q_433: [130 152 133 126 119 130 122 145 158 130 113 126 130 130 125 145 136 115]
q_336: [156 103 121 130 138 127 132 130  99 130 141 130 113 127 132 140 119 140]
q_877: [155 107 130 127 139 132 139 148 122 115 141 122 128 131 131 125 126 140]
q_105: [103 151 140 122 121 135 127 138 159 117 116 119 150 134 127 128 142 116]
q_151: [ 77 147  79 151 108 101  87   4 138 226 108 173  62 100 112 111  92 117]
q_154: [165  87 103 138 136 117 126 105 103 154 149 103  86 120 129 151 103 150]
dup q_151:  -> [108]
dup q_154:  -> [103]
asked: [156 103 121 130 138 127 132 130  99 130 141 130 113 127 132 140 119 140] -> q_336
asked: [155 107 130 127 139 132 139 148 122 115 141 122 128 131 131 125 126 140] -> q_877
asked: [ 77 147  79 151 108 101  87   4 138 226 108 173  62 100 112 111  92 117] -> q_151

q_524: [166 141 144 152 152 187 156 187  67  23 172 159 205]
q_849: [144 181 123 123  74 152 119  43 164 182 134 109 112]
q_515: [116  68 126  59 181  59 181 155 137 179  82 128  47]
q_24: [ 93 163 124 207  75 207 165 131 124  63 163  93 226]
q_461: [ 35  54 115 114 144 114 129 184 149 137  86 114 116]
q_957: [141  75 134  64 109  64 109 177 109 137 101 143 109]
q_436: [ 17  67 111 131 118 131 131 118 167 152  85 104 119]
dup q_461:  -> [114]
asked: [ 93 163 124 207  75 207 165 131 124  63 163  93 226] -> q_24
dup q_849:  -> [123]
asked: [144 181 123 123  74 152 119  43 164 182 134 109 112] -> q_849
asked: [141  75 134  64 109  64 109 177 109 137 101 143 109] -> q_957
asked: [116  68 126  59 181  59 181 155 137 179  82 128  47] -> q_515

q_756: [135 118 118 155]
q_337: [163 101 103 182]
q_728: [103 247 203 179]
q_15: [152 106 125  98]
q_772: [166  77 166  96]
q_943: [209  48 161  85]
q_924: [193  51 127  98]
q_63: [104  86  86  86]
q_800: [251  27 251 182]
dup q_800:  -> [251]
dup q_63:  -> [86]
dup q_772:  -> [166]
dup q_756:  -> [118]
asked: [103 247 203 179] -> q_728

q_422: [116 120 134  99]
q_691: [112 151 154  96]
q_95: [ 89 232 248  89]
q_585: [ 94 248 252 189]
q_623: [ 90 236 249 174]
q_662: [157 157 160  96]
q_558: [109 159 162  97]
q_330: [ 89 199 227 125]
q_624: [ 93 248 252 189]
q_613: [116 136 136  99]
q_640: [ 88 209 237 139]
q_909: [106 167 172  97]
dup q_613:  -> [136]
dup q_95:  -> [89]
dup q_662:  -> [157]
asked: [ 93 248 252 189] -> q_624
asked: [ 90 236 249 174] -> q_623

q_609: [116  17  43 171]
q_297: [105 186 196 109]
q_47: [ 73 176 177 146]
q_496: [136 121 164 197]
q_592: [154  62 194 203]
q_546: [142 161 102  92]
q_902: [ 83 195  48  94]
q_552: [140  32 101 101]
q_857: [ 99 164 164  99]
q_937: [120  78  65 171]
asked: [140  32 101 101] -> q_552
asked: [105 186 196 109] -> q_297
dup q_552:  -> [101]
asked: [ 83 195  48  94] -> q_902

q_259: [ 66 135  86  66  66]
q_727: [105  66  66  66 135]
q_974: [13 13 13 13 13]
dup q_974:  -> [13]
dup q_259:  -> [66]
dup q_727:  -> [66]
asked: [13 13 13 13 13] -> q_974

q_744: [154 192 170 212 175 196  79]
q_774: [166 166 166  69 152  77 186]
q_445: [183 136 112  54  22   0 112]
dup q_445:  -> [112]
dup q_774:  -> [166]
asked: [154 192 170 212 175 196  79] -> q_744
asked: [166 166 166  69 152  77 186] -> q_774

q_398: [ 89  68  77 207  77  77  84 183]
q_573: [181 112 166 127  44  55  84 112]
q_85: [142 127 159 140 100 157  64 170]
q_529: [160 173  87  97 198 108 226 107]
q_65: [145 170  88 108 215 130 240 145]
q_514: [142 127 159 140 100 157  64 156]
dup q_573:  -> [112]
dup q_65:  -> [145]
dup q_398:  -> [77]
asked: [ 89  68  77 207  77  77  84 183] -> q_398

q_786: [134 131 121 111 109 141 131 123]
q_30: [220 100   3 185 108 188 245 108]
q_816: [126 131 134 115 115  87 126 115]
q_483: [141 162  53 180 141 141 141  97]
dup q_483:  -> [141]
dup q_30:  -> [108]
dup q_786:  -> [131]
asked: [220 100   3 185 108 188 245 108] -> q_30

q_146: [169 169 169 139]
q_214: [206 206 206 206]
q_583: [182 182 182 182]
dup q_146:  -> [169]
dup q_583:  -> [182]
dup q_214:  -> [206]
asked: [182 182 182 182] -> q_583
asked: [169 169 169 139] -> q_146

